Where one turn sends some rows of the set: a few examples, then the rows asked:
J36: 276 -81 270 197 -38 28 243 -39 188 -197 130 -112 80 23 -103 253
J56: 214 -67 -82 172 -189 250 420 39 90 -71 106 50 30 175 -174 -17
J288: 231 12 118 -75 126 -139 -138 30 -34 -27 -138 36 -317 -141 -164 -78
J493: 249 -40 69 -31 -264 233 -155 139 135 -77 152 -198 132 19 10 -291
J848: -47 101 -286 180 77 -127 -34 153 -85 -35 -181 50 -103 10 -160 -180
J613: 283 -238 -3 204 -199 -131 -14 44 -40 -95 0 267 162 71 -29 179
J492: -18 -236 8 -181 -325 103 57 -92 273 -28 -114 -84 -106 -92 -317 -18
J158: 413 -202 -36 80 -165 222 31 3 57 -176 110 -152 -63 63 -69 -401
J490: 402 -115 -42 -75 -61 74 64 217 -154 -77 148 28 137 -116 -59 -274
J546: 291 -85 155 -49 -112 131 122 -69 86 -269 1 145 -180 -31 -360 101
J898: -6 -36 39 289 57 260 -199 -148 -28 -251 31 -35 -117 64 -144 3
J580: 258 -161 -296 122 -234 193 -167 128 185 -259 13 -219 82 35 -170 -135
J134: 151 55 87 -80 -1 46 332 110 40 224 -74 72 -158 -32 -94 49
J576: 69 83 -224 337 8 127 -81 -105 13 29 -185 -74 -146 158 48 -28
J615: 168 -132 137 69 42 -109 -67 -53 -32 163 -97 51 -42 36 -36 352
J846: -20 -54 165 -89 -45 -115 -290 97 16 -180 90 -291 -68 -191 -52 48
J303: -18 -32 52 -302 -99 -77 109 255 201 -12 129 108 59 -103 -142 -65
J141: 92 -45 -84 132 39 -73 141 28 4 -265 -130 -136 -64 -59 175 275
J645: 147 -93 -135 -152 140 -201 -50 47 227 -153 266 -97 259 106 -78 39
J810: -32 -258 -108 -72 -133 -102 -43 -43 193 -45 -103 -127 143 -11 -54 359
J337: 263 -41 154 118 -380 58 132 53 -112 42 -129 99 -128 -75 41 -68
J750: 57 -307 -30 -51 -20 -29 -14 -103 274 116 100 104 -40 134 -368 -213
J374: 94 -291 -30 60 94 -321 -40 -120 28 43 -180 -11 138 90 130 -214
J377: 116 22 -53 287 -114 264 -161 175 115 -237 117 -279 171 -17 -149 50
J765: 22 -186 343 17 -159 -136 -51 91 299 0 208 -114 208 -45 -74 23
J879: 53 75 -54 -126 -307 12 117 252 21 -211 -59 -185 -59 -210 12 -20
J467: 56 -136 -69 -82 -321 38 -157 151 102 -293 -8 240 0 60 -211 -44
J921: 473 -101 -54 121 46 -179 198 142 16 77 -155 -94 175 30 44 -144
J391: -51 29 -120 204 2 116 8 -112 206 -110 -295 -55 -203 142 -211 -155
J347: 74 -208 -226 304 -98 159 -353 -109 -33 -111 36 -128 28 5 -74 3
J878: 340 -174 243 243 -48 -29 -118 -49 95 156 174 4 93 162 -236 -18
J486: -109 -101 -52 80 45 -257 -34 43 -31 40 -32 -57 30 41 35 -430
J264: 115 -7 177 136 167 19 36 -101 159 0 84 -423 -143 35 -78 80
J20: -144 -208 -278 83 101 -208 41 -12 68 -143 -235 6 49 -46 -206 -142
J18: 172 -34 -109 -15 309 14 132 -5 174 -140 96 -20 -143 104 -360 46
J588: 439 -188 47 223 91 -96 32 151 -106 -227 116 -82 76 26 -130 -278
J894: 204 -84 0 203 68 -302 98 173 117 -109 -11 -222 187 157 112 -290
J94: 31 -83 -70 -98 -14 -34 220 -17 207 188 34 -315 -70 -144 -150 -241
J47: 92 -299 -172 130 -217 -88 156 -15 335 67 32 7 276 188 -88 44
J183: -88 -262 131 253 -394 -28 -104 8 107 0 -139 -197 -6 -83 -16 16

J492 moves to -> J810
J183 moves to -> J141
Where do these go?
J158 moves to -> J580
J337 moves to -> J879
J391 moves to -> J20

Where one turn sends some rows of the set: a few examples, then the rows asked:
J317: -330 169 185 3 63 172 265 54 -17 -254 -154 15 143 -84 97 -57 -7
J961: 64 126 7 -228 124 -119 -8 43 -68 260 -88 62 52 131 -316 -89 -230
J23: -20 -62 -46 218 134 181 -22 110 -70 -257 22 124 252 152 -145 56 -386
J598: -99 69 -202 -150 207 -69 83 -324 -77 66 177 -120 203 -44 31 62 141
J942: 2 102 5 -201 14 -142 178 31 -128 243 -148 81 88 89 -320 -100 -156
J696: -30 25 7 -143 243 -143 113 19 -284 124 -200 69 187 23 -318 -14 -157
J52: 17 90 -3 -134 183 -132 41 -41 -214 78 -201 55 134 179 -400 5 -233
J359: -127 -225 -215 -369 13 344 -39 -2 -25 -257 -6 -108 277 118 -40 -24 143
J668: -231 -208 65 -221 -126 196 -165 160 57 -345 -100 116 276 78 -12 -36 86
J568: -249 142 30 -164 264 113 139 -44 108 227 162 -42 255 6 189 0 -17
J423: -30 -7 78 -186 38 -83 84 -2 -146 311 -142 21 170 -38 -394 -51 -73
J853: -72 147 102 -77 103 26 -337 -193 18 -308 53 -184 140 79 -110 245 0
J17: 24 110 -62 -61 -171 178 181 -353 37 -173 -85 -258 208 -6 -78 32 47
J989: -92 -145 -78 -166 -19 202 -236 64 74 -429 -86 143 163 88 -28 -154 22
J849: -171 219 10 64 349 -70 -129 -163 48 -134 91 172 55 32 59 -76 -80
J228: -279 238 121 -77 24 293 158 -161 237 200 37 -53 186 228 -121 8 -71
J731: -120 -201 -156 -384 82 377 -97 97 62 -176 19 -91 307 128 54 -51 36
J226: -329 -126 -24 55 110 95 6 214 -241 -220 130 118 171 50 -320 241 -24
J382: -413 249 131 14 67 -77 191 -11 29 -107 -22 209 91 145 21 22 11
J95: -204 -157 -57 -217 -57 152 -128 141 24 -417 -78 165 166 68 17 -126 92
J590: -68 93 133 -159 211 -26 -41 56 -141 177 -180 55 156 197 -413 42 -248
J31: -371 105 298 -30 -7 248 -54 -90 15 -202 -72 -126 136 -46 -256 165 139
J214: -124 175 -113 -77 -38 129 90 -455 55 17 67 -127 126 186 -271 70 103
J979: -104 -141 -147 -193 -109 124 -7 211 8 169 364 -50 158 -4 -166 160 -15
J58: 88 -89 -117 -74 -147 228 16 122 148 146 268 -68 223 106 -90 60 -265
J117: 19 25 81 -226 144 -71 -94 8 -86 328 -68 7 129 2 -382 -37 -141
J339: -117 -104 -269 -107 -90 203 144 79 -65 46 285 19 17 -89 -289 -57 55
J575: -257 221 71 -307 190 204 -67 116 129 27 206 -158 9 -22 102 46 43
J35: -153 283 96 -210 -177 197 98 -38 225 -58 25 -197 111 276 18 118 -87
J976: -27 205 -9 -36 184 -52 -14 -54 -9 -344 -17 -42 121 42 247 3 -151
J417: -137 35 141 -159 274 -46 28 111 -205 225 -176 66 200 40 -341 16 -168
J659: -346 66 275 98 -82 -5 63 -209 11 -45 -92 40 328 67 -166 203 90
J801: -103 37 148 141 184 -3 -261 -358 26 -88 20 0 287 -41 -141 117 -2
J787: -87 44 -74 -161 191 172 6 -189 -63 -87 111 -238 108 -303 -1 -62 171
J992: -123 -122 -154 -356 40 459 -40 86 124 -214 -43 -64 233 224 6 -118 -20
J89: -139 -141 -212 -339 -38 411 19 4 43 -271 -59 -64 210 224 -88 -95 78
J371: -97 -208 41 -171 -92 253 -276 70 103 -365 -96 88 273 90 -50 -72 28
J972: 79 -51 -251 23 -141 292 156 -5 70 40 182 17 74 11 -224 -154 -184
J77: -208 -65 -107 180 130 187 133 120 -184 -303 28 192 92 28 -294 -21 -181
J764: -145 -137 46 80 108 90 -151 202 -112 -178 138 60 317 168 -179 308 -237

J849 moves to -> J568
J89 moves to -> J371
Where do these go?
J976 moves to -> J575
J417 moves to -> J942
J226 moves to -> J972

Where one turn sends some rows of the set: a few examples, then the rows asked:
J571: -3 -30 34 -261 78 -80 137 -8 -18 256 146 -39 95 465 177 -63 84 -7 178 -126 43 92 299 238 -150 60 -20 -66 132 51 170 -128 -96 18 64
J987: 47 12 -148 139 188 -45 -5 -41 -92 121 -300 272 -93 218 -98 -179 38 -101 -163 -127 76 171 -209 -219 -156 -31 93 -210 9 -94 -104 -53 140 17 72
J811: 54 -114 109 -25 18 69 -102 324 51 74 -377 -103 73 201 -216 149 107 34 266 -140 42 47 135 42 23 78 -16 -211 -82 -311 -77 63 -54 7 -264
J477: 96 -26 -20 -271 -9 -159 -43 -62 -180 47 52 123 225 51 -35 -12 -129 317 14 77 -167 244 127 -87 -29 -21 126 -183 26 29 3 -58 -33 -400 -70
J500: 23 -149 177 -152 -191 153 192 141 5 302 171 -241 156 27 77 -228 -46 -22 -18 -58 153 9 115 -28 186 -97 125 113 -8 125 -68 -47 -303 -87 30
J474: 7 -90 -45 -189 157 -114 37 29 -48 53 -117 60 23 -161 -261 -11 -208 237 171 -181 -68 -408 68 38 -111 -114 -71 -54 -71 -274 27 -17 -127 121 358
J745: 88 -117 238 41 29 146 17 4 323 142 19 -181 -231 23 65 215 -6 -188 -157 -102 -89 25 -209 142 -263 -101 -108 -65 -168 69 34 -38 209 -30 140
J45: 34 -89 103 129 -66 -494 -50 -63 297 8 174 31 78 -81 -41 -3 119 99 55 101 22 103 126 54 12 -53 20 -25 -101 -247 -4 -29 -36 -66 -149
J899: 111 -16 -108 -116 147 -101 148 -386 27 -89 -153 364 -30 -80 -151 -121 -241 17 9 75 -45 -143 -86 194 -272 -62 111 -79 -151 -65 128 268 64 89 22
J647: 145 166 215 135 1 61 123 129 23 39 -245 -90 -367 4 108 166 50 33 174 -120 -70 -35 -30 301 43 198 273 88 106 -50 31 -11 26 181 -132
J85: 86 28 -52 -358 -4 243 137 -21 60 57 77 -52 80 -84 132 38 196 -39 48 73 -35 -162 206 283 10 -69 6 236 -205 112 13 45 -67 -91 -385
J824: -91 -31 168 -308 -85 -277 86 -91 -209 -3 -25 176 120 104 1 27 -213 432 25 -105 159 225 -99 257 -48 -89 4 -67 74 -69 -26 -46 -74 -11 -112
J472: 12 -145 -104 7 -13 205 40 -215 -16 -106 -88 -58 -175 -217 -101 -18 -314 269 30 100 -205 -162 96 -280 -69 62 -184 -206 49 52 72 159 11 -50 -61
J19: -47 7 72 -200 -4 -65 199 -35 -72 41 -255 43 -91 36 -49 -17 -207 -466 -12 -109 99 -94 126 42 -92 35 -231 290 -131 -221 -16 9 -65 110 183
J732: -111 74 29 -48 218 100 6 -176 -105 -47 -106 352 -110 -131 -49 -131 -171 38 -125 -21 -77 -251 127 16 36 -346 -74 195 -139 104 95 -87 87 -57 300
J412: -31 -43 26 -165 14 -389 32 -37 -187 50 -327 210 6 29 4 -1 -23 296 83 -76 -137 133 50 53 -123 54 -104 105 -357 133 33 72 -39 76 -233
J842: -146 77 97 200 14 -22 16 10 -117 262 -167 216 -164 -87 33 -35 197 2 -164 62 47 -22 -162 44 -155 -261 284 47 25 13 153 204 248 -118 4
J179: -65 66 148 33 -218 17 13 58 11 66 -137 -307 -24 -150 18 280 -20 -14 -57 -238 262 22 -110 -160 -30 122 280 -16 81 -104 -5 165 -63 74 -69
J332: 101 -26 -60 -325 -205 220 63 -25 132 156 -151 -63 304 146 100 69 -128 150 -44 -167 48 54 194 -188 -145 -159 -128 -103 -44 88 164 -6 -86 -309 209
J782: -214 140 1 1 224 163 144 -201 -62 214 -53 79 -172 445 -40 66 138 -19 120 50 -224 -116 -48 -36 -92 -93 -72 -121 -91 -39 -128 119 86 -103 204
J985: 20 -256 -13 23 -90 0 -7 -114 -64 28 -1 94 -348 37 114 245 -130 -47 92 -293 54 -16 -133 72 -409 -147 98 147 144 -31 -22 -157 -283 99 7
J579: 73 55 -164 -222 -236 -31 70 -68 55 -226 -257 28 -249 -27 130 -165 144 224 96 96 -151 -84 53 444 63 -32 73 -47 40 191 -109 62 10 -20 -121
J978: -3 -55 13 102 25 101 -45 9 56 -48 114 -39 53 -152 245 -276 2 -68 -8 -126 -199 -164 283 -195 254 36 -9 125 157 -74 -121 149 -258 -59 49
J932: -8 37 -123 111 2 255 79 -235 96 -77 -60 65 -205 -145 42 -95 -327 -32 13 -158 -67 24 151 3 104 -82 -177 286 150 -129 -148 89 -209 33 322
J223: 197 -220 -39 -70 -380 -108 -12 -119 48 -144 -84 30 157 91 -74 -231 122 -153 100 -193 -122 33 -93 -18 -139 -98 -281 -106 -139 85 -80 36 -59 -211 -110
J235: 136 -52 85 -127 18 481 112 -80 150 41 -533 204 -127 39 -30 8 -175 41 69 -169 22 17 130 259 -124 -110 103 20 22 -22 68 16 -3 21 -339
J763: 95 0 87 -96 -11 208 -169 2 -146 22 -381 14 139 39 -134 33 -52 414 53 -174 91 135 -59 347 -55 29 -93 118 263 -304 32 31 -77 59 57
J530: 81 -358 389 177 115 93 13 65 67 104 -71 -45 -129 10 -130 43 50 -97 113 -9 115 105 -172 280 -131 108 67 -86 -58 -143 170 -107 -251 121 -198
J561: 49 -60 -13 -132 -190 106 -123 -10 33 98 208 120 74 104 38 -22 334 200 160 -19 -95 368 72 46 -53 -22 -138 -248 -162 307 19 44 -30 -65 -56
J365: 7 -2 -14 -22 174 120 174 -79 -87 -148 -175 231 41 11 -143 -127 -72 -377 28 -17 -172 100 -108 78 -70 118 59 -238 -215 -199 -31 159 -89 -263 214
J881: -105 104 -32 4 -79 220 -109 -72 -45 -4 39 6 -191 -71 90 210 52 140 224 -260 -69 -315 424 -38 213 -165 -76 -22 62 -67 -7 61 -160 -157 28
J79: -94 -39 57 -15 -122 -30 -51 -74 -239 18 -92 -67 -200 119 92 -15 78 291 77 -165 31 -92 132 106 10 -37 144 -85 480 -239 6 58 -110 305 -140
J171: 17 -308 -200 20 -257 100 -91 106 346 148 271 10 -42 -69 137 -246 91 -88 -109 -41 -52 54 -30 -53 8 -119 183 -164 -48 54 31 -17 -41 -98 25
J914: -1 -87 110 -292 -101 272 146 -48 54 65 349 -42 100 26 -185 48 -3 -238 9 103 -55 -187 176 55 -37 34 101 -102 150 65 7 38 -118 239 16
J997: -180 -3 47 47 -156 100 -13 269 11 72 -418 190 -237 -35 308 32 110 318 -206 -29 94 87 48 277 -103 -35 -69 80 -112 -120 104 52 -19 -48 113
J507: -91 -4 -105 -50 51 110 -148 129 -13 144 -133 192 -98 30 38 -89 -87 -169 -186 230 -50 198 243 -132 242 -64 -37 -48 -207 -254 73 202 108 28 204
J775: 178 -254 -40 162 29 293 14 -164 78 170 -175 -48 -234 -52 -315 49 -46 -144 34 -23 -117 66 -216 256 -269 11 129 -177 -167 -113 126 40 -94 -95 135
J107: 144 -68 -56 -111 -299 41 -6 47 102 -115 -326 91 -23 -121 170 -250 -80 339 325 -63 141 26 190 268 8 -119 100 111 63 -155 301 83 -73 7 26
J427: -94 -8 -92 -91 88 352 36 -75 -1 84 410 182 -34 119 102 -39 225 192 65 -123 -95 -218 -29 81 -56 -11 9 -37 -161 -32 -13 35 -61 342 102

J223 moves to -> J474
J745 moves to -> J412
Where do these go?
J811 moves to -> J332
J775 moves to -> J824
J842 moves to -> J579
J500 moves to -> J365
J899 moves to -> J79
J530 moves to -> J477
J985 moves to -> J45
J107 moves to -> J914
J235 moves to -> J571
J782 moves to -> J997
J732 moves to -> J647

Where one turn sends some rows of the set: a few examples, then the rows asked:
J721: 127 -215 -16 137 111 102 54 180 158 148 -222 -258 -43
J562: -18 -152 -33 218 326 82 -55 144 54 403 -120 -106 265
J532: 31 -162 -78 314 250 -53 81 132 67 303 -57 -147 322
J723: -110 2 369 19 78 162 104 23 112 90 250 -133 -31
J175: -98 -26 155 149 24 121 -111 -68 129 175 293 -265 457
J783: -8 -180 41 63 116 193 -47 123 137 198 -318 -222 -66
J673: -153 -58 -442 58 336 12 -133 36 79 95 -58 -262 82
J249: -63 -34 171 103 81 170 -148 -42 127 238 305 -232 418
J708: -261 -59 124 -91 -19 -90 -65 128 -15 170 -4 -161 -269
J49: -295 -64 -24 262 130 -6 -23 -59 44 255 -232 -138 347
J864: -223 -90 5 179 245 119 -121 26 47 382 -232 -98 284
J491: -241 62 6 -203 172 221 -288 30 -21 351 109 -281 174
J400: -188 -44 -434 53 312 21 -147 16 83 96 -79 -272 97
J967: -282 -54 -32 -7 415 46 -285 -4 73 64 250 -372 -96
J112: -203 -41 -441 88 284 -10 -125 -2 78 67 -76 -272 101
J514: -192 61 -126 85 -78 -164 54 -108 -3 25 231 -396 331
J982: 76 -40 -55 -116 272 129 -139 190 9 341 284 -304 170
J868: -159 -127 37 94 5 137 -33 -2 136 104 -376 -235 -14
J524: -347 -31 -82 125 267 -125 -143 -116 69 -99 264 -426 -3
J786: -56 -123 75 -9 12 -171 64 230 -3 154 107 -190 -249
J610: -51 -44 161 133 62 131 -110 -33 122 203 322 -258 444
J125: -145 -14 174 121 23 147 -136 -100 142 201 275 -239 450
J156: -404 124 -40 -88 -37 37 -157 -162 -5 143 59 -337 270
J743: -139 -107 -74 60 431 -31 -191 61 90 34 347 -402 -73
J355: -125 -102 -87 360 127 -118 106 0 57 191 -129 -159 374
J515: -150 -91 62 32 -73 -230 90 141 -5 73 78 -211 -216
J494: -414 -6 -40 30 315 -20 -261 -115 62 -18 205 -391 -45
J729: -114 -19 178 100 58 184 -171 -61 126 239 280 -240 430
J275: -268 -51 98 -21 -99 -191 22 71 -18 97 5 -203 -227
J465: -175 -82 -109 143 330 -139 -101 -8 85 -68 359 -436 -24
J99: -102 -138 -16 197 -59 9 92 -12 138 15 -319 -290 32
J850: -171 -45 -451 92 290 -34 -92 13 84 58 -50 -281 102
J241: -134 -59 -452 83 324 -18 -98 41 83 71 -34 -277 97
J104: -181 25 353 37 1 122 113 -32 101 46 232 -139 -15
J513: -173 30 373 6 50 159 90 -8 109 77 225 -136 -29
J96: -134 -104 100 -76 43 -83 -39 207 -10 211 53 -162 -286
J262: 73 -202 -36 220 9 -6 144 91 157 35 -228 -286 4
J193: -124 15 346 53 11 98 147 -10 111 34 268 -155 -7
J555: 108 -37 -142 55 107 -110 77 115 22 142 362 -384 268
J364: -87 10 340 41 58 116 148 33 118 63 292 -157 -29

J721 moves to -> J783
J175 moves to -> J610
J562 moves to -> J864
Where do these go?
J193 moves to -> J364
J673 moves to -> J400
J524 moves to -> J465
J982 moves to -> J491
J708 moves to -> J275

